(in the rows, 128 means zero)
Which row each row swaps with, under one turn or mirror
The rows were stretched afterwards, more along some directions than others.
fub: [ 92 197 109 110 143 126  88 143  77 122 154 138 132 146 129 113 117 151
 155 118 151 140 107]
kore: [ 90 180 103 104 103 169 102 122 100 147 132 142 131 140 130 119 120 142
 127 108 167 140 105]
fatu: [106 125 115  93 143 104  94 139 103 122 150 119 129 133 129 104 112 154
 153 108 166 128 117]
tosu: [142 129 128 147 153 128  95 130 123 100 172 120 111 124 118 131 132 165
 160 103 156 161 106]
seg: [146 137 127 106 129 145  97 140  81 132 159 144 123 112 127 115 130 124
 108 102 163 113  96]
Duvuv: [156 136 153 114 102 149 127 142 111 119 123 132 105 118 141 111 122 126
 119 103 144 116 110]
detuf: [ 91 186 126 112 142 164  84 140  99 129 137 119 146 150 124 116 120 137
 154 138 160 153 119]
gekes: [110 167 124 107 102 148 123 164 127 141 135 125 158 135 135 111 130 133
 139 131 121 137  95]
kizuz: [106 154 109 109 138 146 119 118  87 129 136 133 159 146 141 119 120 128
 123 153 149 139 119]
Rine: [150 164 129 123 146 166  92 150  73 124 159 140 115 117 124  96 142 127
 129  99 172 139 103]
ran: [109 183 123 113 158 133 113 135  87 142 130 131 129 133 130 128 148 124
 122 110 172 128  83]
niloz: [115 110 108 122 142 101 137 130 122 129 110 133 135 128 140 135 124 111
 122 126 127 155 104]
Zag: [124 170 122 149 153 132 101 151 103  94 140 140 101 144 118 100 140 155
 142 101 155 159 113]
Pumog: [124 171 140 112 159 153 119 145 130 122  96 106 121 111 120 124 118 115
 117 147 153 177 116]
ropod: [134 122 143 103 133 152  90 146 143 128 126 118 118 108 105 106 118 144
 124 107 166 162  92]
dovir: [101 157 110 118 144 108 120 173 108 114 122 118 138 149 132  98 128 125
 166 131 130 161 131]
Talav: [137 111 131  98 138 141  74 132  92 128 175 124 142 110 137 114 115 140
 149 125 160 120 108]
potez: [114 147  99 124 131 156 102 159  91 126 138 118 130 133 131  69 141 142
 164 145 159 164 115]
ralib: [102 200 121 114 147 134 112 159  69 137 148 135 142 159 131 113 138 134
 131 124 152 127 114]
kuv: [141 145 143 147 123 139  98 141 121 100 163 129 120 144 121 120 127 153
 144 116 132 150 113]
Rozif: [156  95 117 128 111 153 114 125 126 108 138 132 113 108 140 112 121 127
 148 115 147 148 111]
Vimef: [109 156 103  97 156 130 112 170  69 137 141 122 158 132 126  84 147 115
 159 121 160 140 102]
kikug: [104 152 114 114 133 143 110 166 120 154 133 103 149 137 125 112 138 149
 163 159 151 157 113]
kogi: [137 122 120 126 118 137 119 124 120 121 122 141 116 118 133 125 107 119
  87  97 138 138 106]
zesu: [149 140 114 123 123 162  72 138  84 124 160 144 112 114 141 123 115 134
 135 116 168 117 108]
meb: [121 157 108 119 140 153 108 168  75 137 164 133 133 121 122  94 162 125
 168 120 156 148  95]
vak: [126 129  86 130 110 127  87 165  95 128 155 142 123 112 122  85 142 142
 152 134 137 138  87]
Begaf: [110 197 114 135 169 126 103 172 102 128 126 126 109 129 124 133 131 120
 141  96 144 152 123]
Fek: [114 175 103 117 149 108 143 178  90 146  93 121 142 143 142 133 151 104
 151 131 129 139 112]
Fipub: [102 169 117 111 130 109  96 148  75 126 170 142 151 155 127 111 137 140
 132 126 145 113 105]
buso: [121 166 108 141 158 137  90 187 114 116 150 129 123 111 111  99 149 131
 161 100 150 164 105]
roru: [161 149 155 123 166 141 126 165 123 112 126 100 114 118 120 135 133 107
 119  90 163 160 132]
bipit: [ 96 185 101 135 141 137 134 169  97 139 119 129 134 141 144 107 130 130
 125 117 136 147 133]
Nel: [145 129 126  96 148 115  94 147  70 143 166 118 130 139 150 114 115 121
 129 119 160 113 125]
mar: [127 176 122 120 107 172 120 164 127 137 103 114 146 134 124  96 125 137
 112 155 140 172 109]
vev: [125 174 139 104 103 148  97 177  67 157 130 135 130 132 141 102 136 142
 113 127 147 104 100]
nube: [107 156 123 133 117 156 132 169 117 131 108 131 112 122 140  94 127 130
 127 118 146 155 137]
nok: [117 100 108 107 122 115  90 129 114 106 146 136 134 127 122  88 123 144
 132 121 153 141  93]
doke: [131 132 152 119 144 112  99 149  90 100 175 138 127 157 126 114 138 134
 130 103 152 116 114]
ronal: [120 137 120  89 136 145  96 144  89 124 142 135 140 106 124  85 112 121
 106 121 162 134 113]
Lavus: [107 177 110 137 123 158  66 198 121 125 139 132 122 126 110  83 132 148
 159 121 143 160  96]
Tete: [104 171 109 118 128 121 114 172 120 111 100 116 115 145 132 117 116 124
 140 120 139 153 125]
Goke: [128 140 120 101 148 125 113 152 140 116 129 118 138  95 110  95 125 132
 102 106 165 161  95]
soz: [153 119 103 119 112 152 119 135 116 121 130 127 109 105 155 115 119 137
 153 117 138 143  96]
nugam: [130 134  99 114 102 180  93 135 101 151 119 121 127 135 139 106 116 134
 160 150 156 149 101]
riva: [154 151 150 134 142 166  95 132 108 117 168 125 116 126 111 114 134 145
 127 122 164 165 105]
zezis: [ 88 176 111 112 147 122  80 187 107 133 161 141 150 123 106  94 147 146
 135 118 156 143  96]
fase: [142 148 129 137 102 151 102 134 110 129 147 143 110 127 144 143 115 147
 127 113 125 120 113]
Nule: [108 148 117  99 112 145 111 157 130 141 106 134 147  99 137 120 119 141
 117 152 130 140 102]
sut: [142 117 145 109 111 148 109 121  90 111 161 130 141 149 138 103 121 136
 126 121 160 110 113]

Fipub swaps with Rine
kogi swaps with bipit
ronal swaps with kizuz
Lavus swaps with tosu
kuv swaps with buso

Which row each row swaps with, under one turn or mirror
The rows were stretched afterwards, more along some directions than others.
gikol: [117 113 111 120 145 133 125 136 127 113 140  90 105 139 131  85 129 127
 120 133 105 149 135 140 139 151 137]
lif: [112 132 116 116 115 136  94 148 112 140 123 112 136 121 129 101 121 122
 133 118 157 122 148 151 148 135 124]
viko: [118 126 101 116 119 118 125 147 110 132 146 119 142 121 122 116 109 136
 148 115 130 107 154 129 133 137 134]
vidi: [118 137 123 115 117 113 138 131 117 108 149 146 119 133 136 125 126 124
 119 126  90 115 136 105 112 120 166]
Sipe: [141 147 112 116 118 127 122 144 121 105 115 105  93 116 166  91 123 129
 136 135 119 139 138 137 134 126 139]
vofi: [125 126 107 133 117 105 113 138 124 113 148 115 147 125 152 126 159 131
 153 118 110 116 152 135  96 105 148]
dumer: [116 123 114 129 135 119 109 152 103 121 110 109 114 119 142 109 142 125
 145 110 121 116 147 119 130 116 122]
sab: [132 125 170 153 129  91 144  91 142  97 103 133 140 137 154 135 143 114
 123 114 109 131 130 144 132 117 145]
vomiz: [137 146 100 116 118 139 113 158 132 101 138  99 112 127 150  80 128 144
 129 136 105 134 144 120 109 137 147]
Sinon: [109 109 109 118 151 116 124 129 128  91 115 111 104 129 180 113 132 105
 136 120 110 139 137 142 129 120 144]
lat: [170 118 129 152 136 127 140 120 128 104 117 124 126 125 138 121 109 130
 103 119 127 119 103 152 135 120 134]
fif: [141 140 116 117 114 125 125 143 127 100 127 121  89 111 175  97 120 131
 140 135 116 146 134 134 133 116 135]
tis: [112 106 129 155 129 140 121 101 130 119 111 102 124 141 137 108 149 142
 138 109  91 114 113 143 111 135 140]
posit: [105 112 116 128 148 120 132 134 115 117 109 154 148 143 131 167 123 107
 119 132 103 123 152 107 138 122 142]
Bizes: [146 116 125 137 137 127 139 130 113 113 106 119 131 136 141 116 140 120
 130 122 134 111 126 131 132 125 153]
mafo: [148 122 121 138 131 125 137 130 110 117 110 111 128 132 139 116 138 125
 140 119 135 112 124 139 131 126 151]
Rusar: [121 114 114 115 144 142 124 138 127 122 154  98 114 133 139  99 125 121
 127 133  97 152 147 120 139 147 144]
dimo: [114 135 169 135 121 116 132 101 121 106  93 160 143 126 160 144 146  98
 134 120 136 144 143 145 160 109 145]
bafi: [119 125 140 122 127 136  91 132 132 135  96 126 119 130 132 102 133 118
  96 114 119 126 116 144 158 141 124]
Nep: [141 112 132 140 150  79 153 100 148 102 124 132 128 140 138 133 119 135
 118 112  80 107 121 128 120 132 149]
sov: [133 102  93 132 166 103 119 153 131 110 138 108 130 135 149 161 129 114
 124 131 110 120 140 122 103 101 118]
lol: [132 125 165 146 132  95 143  98 141  94 102 129 131 140 158 122 139 118
 117 114 106 129 127 143 131 117 148]
kelig: [115 125  90 118 131 168 119 154 124 116 128  95 123 136 117 129 138 124
 124 138 132 120 128 106 133 137 134]
Gov: [120 117 115 118 141 138 123 133 124 116 149  97 115 129 147  89 131 119
 126 132 105 156 150 132 141 146 144]
mut: [114 114 116 117 142 107 118 146 108  94 108 114  85 119 165  84 132 119
 144 111 119 129 136 148 135 118 126]
gez: [117 129 162 136 125 120 136 112 124 114  95 157 145 132 150 153 137  94
 126 127 136 144 144 131 161 112 142]
gedu: [138 124 116 114 135 134 137 165 127 130 113 149 117 135 128 131 106 127
 114 140 120 126 144 125 150 126 115]
dovon: [119 116 126 117 142 133 115 136 121 128 148  99 119 121 150 105 136 116
 140 120  89 138 157 110 133 136 149]
Vubu: [117 129 127 126 116 142  88 147 117 139 111 104 130 124 129  93 128 124
 115 117 155 129 137 159 150 134 112]
Duna: [ 92 156 142 126 108 108 123 101 123 116 117 147 131 141 124 139 143 126
 143 129 107 112 126 109 126 132 164]
tevot: [113 114 105 108 141 107 116 154 109  97 110 107  82 117 160  83 123 119
 140 113 114 125 133 144 136 126 128]
vena: [120 118 118 120 143 132 112 133 120 135 145 101 120 125 151 111 139 119
 148 116  96 136 155 102 135 129 146]
zetaf: [ 99 108 107 120 137 115 119 112 129 101 123 104 113 126 173 115 144 115
 153 119 103 136 132 145 128 128 149]
neget: [108 121 109 156 123 113 118  90 138 106 124 114 169 135 136 155 158 140
 139 118  87 109 137 132  95 120 141]
vig: [133 138  94 116 139 135 112 164 133  97 133 102 116 139 135  91 123 141
 117 137  89 123 146 115 101 144 151]
fefi: [138 133 117 115 123 117 126 143 127 105 122 134  86 115 176 112 116 126
 137 136 112 147 135 130 138 113 130]
big: [132 144  97 124 121 139 105 159 131 102 135  93 122 134 138  83 133 144
 128 137 102 126 143 120 102 141 150]
pamip: [131 118 133 132 129 105 135 111 127 111 115 140  99 117 176 129 121 124
 139 123 104 140 127 140 138 103 128]
gegep: [117 113 119 121 148 143 119 130 124 122 154  97 118 132 149  99 136 119
 130 128  94 153 149 119 134 143 147]
maf: [123 139 101 118 108 111 134 134 117 125 138 128 120 120 133 115 155 134
 152 125 111 122 139 121 138 125 146]
Nibag: [111 119  92 140 135 120 136 130 131 111 131  94 129 153 113 123 138 140
 133 130 118 131 135 139 116 141 124]
temav: [122 117  99 122 149 122 132 144 121 108 122 144 144 147 121 143 120 124
 110 132  85 115 152  98 120 138 152]
mus: [144 115 113 139 133 111 123 129 138 135 130 132 128 139 129 140 122 126
 107 105 112 104 120 126 120 119 138]
turo: [136 123 133 130 127 110 136 116 127 111 118 142  98 119 179 126 116 121
 129 127 106 138 122 133 139 109 132]
Rifu: [105 115 101 154 127 113 117 101 132 111 124 106 167 133 148 158 162 132
 150 124  96 110 146 130  95 113 133]
lagub: [114 134 109 115 107 145  96 151 109 143 130 105 139 119 122 100 120 131
 138 117 154 120 148 147 146 138 123]
fala: [ 96 116 110 150 125 111 124  87 129 109 119 117 164 133 151 162 167 124
 156 121 101 111 141 130 101 118 146]
Dol: [159 132 116 134 125 126 134 133 127 101 140 122 127 118 114 127 101 144
  98 129 110 115 120 145 116 117 123]
pibi: [117 127 155 129 126 122 133 120 115 117 101 159 145 133 147 155 133  95
 127 126 139 140 151 126 159 115 143]
Pamu: [121 128 116 121 115 145  95 147 110 140 123 101 139 118 128  91 121 126
 124 112 152 127 145 157 151 138 125]
tufi: [129 125  97 116 128 111 135 138 112 134 147 126 141 126 120 130 106 137
 147 115 131 104 148 122 137 131 134]
Bavom: [135 110  97 139 147 105 116 147 128 112 145 108 143 131 152 147 143 122
 134 122 109 117 146 129  92  98 128]
lidun: [116 140 131 122 115 122 111 112 151 128 110 156 137 135 125 158 118 129
 139 124 121 128 125 130 157 134 139]
Tobu: [102 107 109 121 138 114 118 111 130 102 122 112 114 129 171 121 146 112
 150 121 103 129 129 142 125 128 151]
latu: [115 116 117 119 145 136 126 133 124 119 150  95 114 131 143 103 132 114
 129 135 103 155 148 126 140 138 141]
Kad: [112 131 149 131 120 122 135 120 116 119 104 157 146 135 145 161 135  99
 131 129 135 139 149 123 155 112 143]
pum: [127 130 132 114 126 120 114 124 152 126 113 162 121 129 129 153 108 127
 126 126 114 135 131 137 164 133 128]
nov: [124 121  86 109 146 153 125 157 126 113 132 106 114 133 125 149 124 113
 122 144 129 127 134 101 136 127 126]
lale: [121 118 116 112 149 145 120 139 124 121 158 101 115 131 149 103 128 118
 124 133  94 155 149 116 135 138 152]
Nozup: [ 93 113 117 147 135 109 118  85 137 105 116 119 158 139 154 156 169 119
 151 125  93 116 142 132 106 124 152]
lapi: [115 111 118 127 149 115 137 129 121 118 111 158 148 145 134 164 121 109
 119 128  89 124 149 101 137 130 153]
vego: [114 117 115 124 148 117 139 125 119 114 116 153 140 150 118 150 118 120
 118 130  81 113 144 100 129 142 159]
Veki: [162 122 129 144 126 135 139 121 124 111 113 116 133 130 128 123 127 131
 115 118 134 108 104 142 131 125 150]
zatib: [103 155 132 118 107 110 134 114 118 112 133 148 127 138 126 128 134 130
 135 129  96 112 132 105 117 129 169]
Bog: [115 138 112 119 111 146  97 149 106 139 137 115 149 121 129 110 126 129
 137 120 160 120 151 142 137 129 129]
vela: [113 125 135 126 127 131 133 124 111 122 109 166 148 136 144 163 126 102
 122 130 126 133 148 115 152 115 146]
zokug: [117 134 109 115 112 142 102 152 106 143 131 110 145 122 124 103 117 132
 134 115 151 117 150 144 146 138 128]
Per: [166 129 121 136 126 135 133 135 125 106 135 122 129 118 114 120 101 145
  99 119 118 117 116 145 123 120 127]
Nefa: [146 135 123 149 122 131 128 122 131 101 132 124 148 122 117 136 120 147
 103 126 108 113 122 142 110 114 124]
babuk: [172 125 129 136 127 134 140 133 124 107 118 118 122 123 130 114 110 131
 108 120 133 114 109 146 134 123 145]
zafup: [104 109 105 118 143 112 121 120 128  99 115 107 105 123 169 115 136 109
 149 122 113 134 134 150 132 123 138]
Busav: [136 118 121 120 134 125 142 154 117 118 110 145 125 133 140 121 122 126
 122 138 116 124 150 128 144 127 124]
burus: [113 118 123 148 125 152 119 110 133 124 117 103 124 138 127 111 155 140
 141 119 107 114 113 140 117 134 135]
Dof: [102 111 106 133 135 121 120 100 131 107 126 111 141 136 167 137 160 118
 158 124 100 130 141 136 115 126 157]

lagub swaps with Rusar
zatib swaps with Bavom
babuk swaps with fif
Gov swaps with Pamu
mus swaps with maf
sov swaps with Duna
dovon swaps with viko
vena swaps with tufi

Which row each row swaps with, under one turn or mirror
The rows were stretched afterwards, more along some directions than others.
sol: [110 127 157 146 129 126 163 137 132 152 118 110 138 137 112 126 122 120
 114 124 135 169]
Tugu: [163 143 115 128 123 123  95  68 146 104 118 137 134 133 143 107 117 118
 140 118 134 109]
Guz: [155 171 112 151 144 114 139  75 116 125 136 135 104 140 144 123 119 109
 107 123 140 133]
Vivem: [123 122 131 127 154 115 123 139 111 122 124 154 137 110 124 130 146 132
 148 137 109 122]
zufo: [115 130 136 121 136 150 134 116 126 127 132 124 142 169 141 100 144 101
 154 128 129 158]
gop: [150 147 106 147 137 100 104 103 134 134 117 141 134 102 146 148 129 141
 124 111 120  82]
bipi: [134 138 137 117 128 118 122 114 109  90 140 149 119 164 127 103 135 118
 152 141 111 143]
fuz: [132 131 154 122 128 141 135 167 133 126 133 108 115 144 111 139 146 134
 129 122 132 138]
ser: [144 129 140 135 119 139 125 128 154  93 116 117 123 136 110 123 123 125
 141 129 116 111]
fesag: [128 107 111 145 130 124 135 125 136 146 119 135 117 127 116 133 139 136
 122 116 148 139]
Mipas: [137 128  95 126 122 120 126 112 141  99 117 151 120 121 119 118 146 126
 148 123 127 108]
Teg: [123 107 127 115 130 144 146 121 144 137 119 115 135 162 119 117 131 113
 134 119 119 162]
Ler: [117 137 113 126 140 123 134 119 129 128 132 159 146 127 113 130 177 153
 154 140 124 120]
Kabo: [137 131 149 120 112 142 133 158 134  96 112 116 101 145 126 126 111 114
 125 129 128 149]
pev: [125 128 119 118 133 131 135  95 131 107 135 156 120 170 121  97 176 119
 175 132 114 152]
zozad: [131 133 111 138 137 117 127 122 119 112 123 161 139 127 124 123 158 133
 143 129 143 107]
luvig: [150 153 116 119 149 100 129 100 119 119 147 139  99 131 125 131 148 113
 127 142 154 143]
muze: [138 125 113 123 147 126 127 137 143 136 109 118 145 102 121 145 142 141
 134 122 128  90]
Fadoz: [127 134 131 131 138 108 121 141 105 105 130 156 141 122 138 122 145 138
 144 132 141 110]
Zipu: [132 127 159 131 127 119 134 141 134 119 127 133 130 130 134 129 121 125
 143 114 104 139]
Beve: [106 106 126 120 115 143 137 127 143 138 137 140 144 151 111 139 153 160
 155 129 127 125]
Nired: [138 160 149 138 130 116 139 124 124 121 139 131 116 138 147 119 130 120
 125 116 156 140]
gafes: [141 129 121 140 125 112 103 100 135 130 116 146 143 123 132 143 126 154
 124 117  92  97]
Nazog: [150 144 122 120 160 130 138 144 114 125 129 125 102 111 129 130 132 112
 120 136 161 152]
zozu: [122 118  98 124 125  98 121 113 127 122 123 133 126  94 128 115 129 120
 135 127 152 123]
tede: [168 138 119 139 148 132 115 119 130 107 113 120 100 123 129 128 141 105
 140 122 138 120]
poset: [124 141 172 122 142 139 163 159 119 115 132 106 114 154 127 121 122 106
 123 134 120 165]
lanu: [126 140 140 116 143 142 139 103 110 118 145 129 123 170 135  94 137  98
 138 138 137 165]
lofin: [127 126 120 130 128 141 131  87 132 139 133 105 131 137 131 130 109 122
 111 138 125 126]
bulot: [168 180 108 121 138 128 124  94 122 128 147 121 107 124 137 122 120 114
 102 130 155 134]
Zugas: [124 102 111 140 135 123 129  96 133 145 117 157 152 116 130 127 133 128
 138 127 121 124]
Fitiz: [114 134 103 129 151 114 128 119 112 161 124 143 136 110 122 128 153 136
 138 133 118 128]
Fimad: [145 129 120 126 130 153 123  72 133 129 140 129 136 156 131 118 133 123
 138 138 113 112]
Gizir: [115 137 137 134 142 106 120 123 119 102 116 155 135 132 126 108 140 122
 159 135 102 120]
kero: [133 140 131 125 131 123 131 154 125 137 115 118 110 103 129 146 126 141
 116 130 171 116]
bivos: [134 141 136 126 132 103 140 148 138 114 111 121 109 110 109 113 129 103
 129 119 150 152]
leti: [131 122 155 126 122 127 143 150 132 101 137 134 133 120 118 123 140 134
 136 133 128 135]
Tubi: [136 119 107 127 113 151 120  77 135 126 137 139 132 159 132 120 132 134
 151 136 112 115]
guv: [118 113  99 145 123 121 128 102 132 145 119 154 155 112 138 135 133 142
 135 126 136 102]
vam: [167 163 125 124 126 123 113 117 128  93 137 143  97 123 119 125 123 130
 130 133 107 136]
volad: [126 125 118 124 137 148 115 111 110 122 141 150 125 163 130 103 151 131
 147 135 131 147]
dosi: [121 108 146 122 115 138 133 114 130  99 133 152 130 174 106 101 150 132
 176 134  95 139]
Pesaz: [107 113 122 123 130 118 117 138 126 136 138 125 147 130 132 157 138 145
 133 134 137 117]
Befen: [150 127 125 125 119 145 131 103 149 111 124 128 130 144 133 133 111 128
 117 124 156 140]
zarof: [147 135 123 126 107 143 116  82 146 124 135 126 132 149 130 107 109 125
 131 119 120 144]
dem: [127  92 100 141 145 117 112 113 134 142 108 140 141  88 140 149 122 129
 132 124 145 113]
Dutet: [162 129 123 132 128 115 118 113 143  99 109 137 111 105 123 149 123 149
 132 122  99  79]
boped: [151 120 142 141 123 151 123 117 138  99 129 144 129 132 126 127 117 138
 153 124 104 130]

Fadoz swaps with bipi
boped swaps with Guz
ser swaps with fesag
kero swaps with Kabo
Dutet swaps with Befen

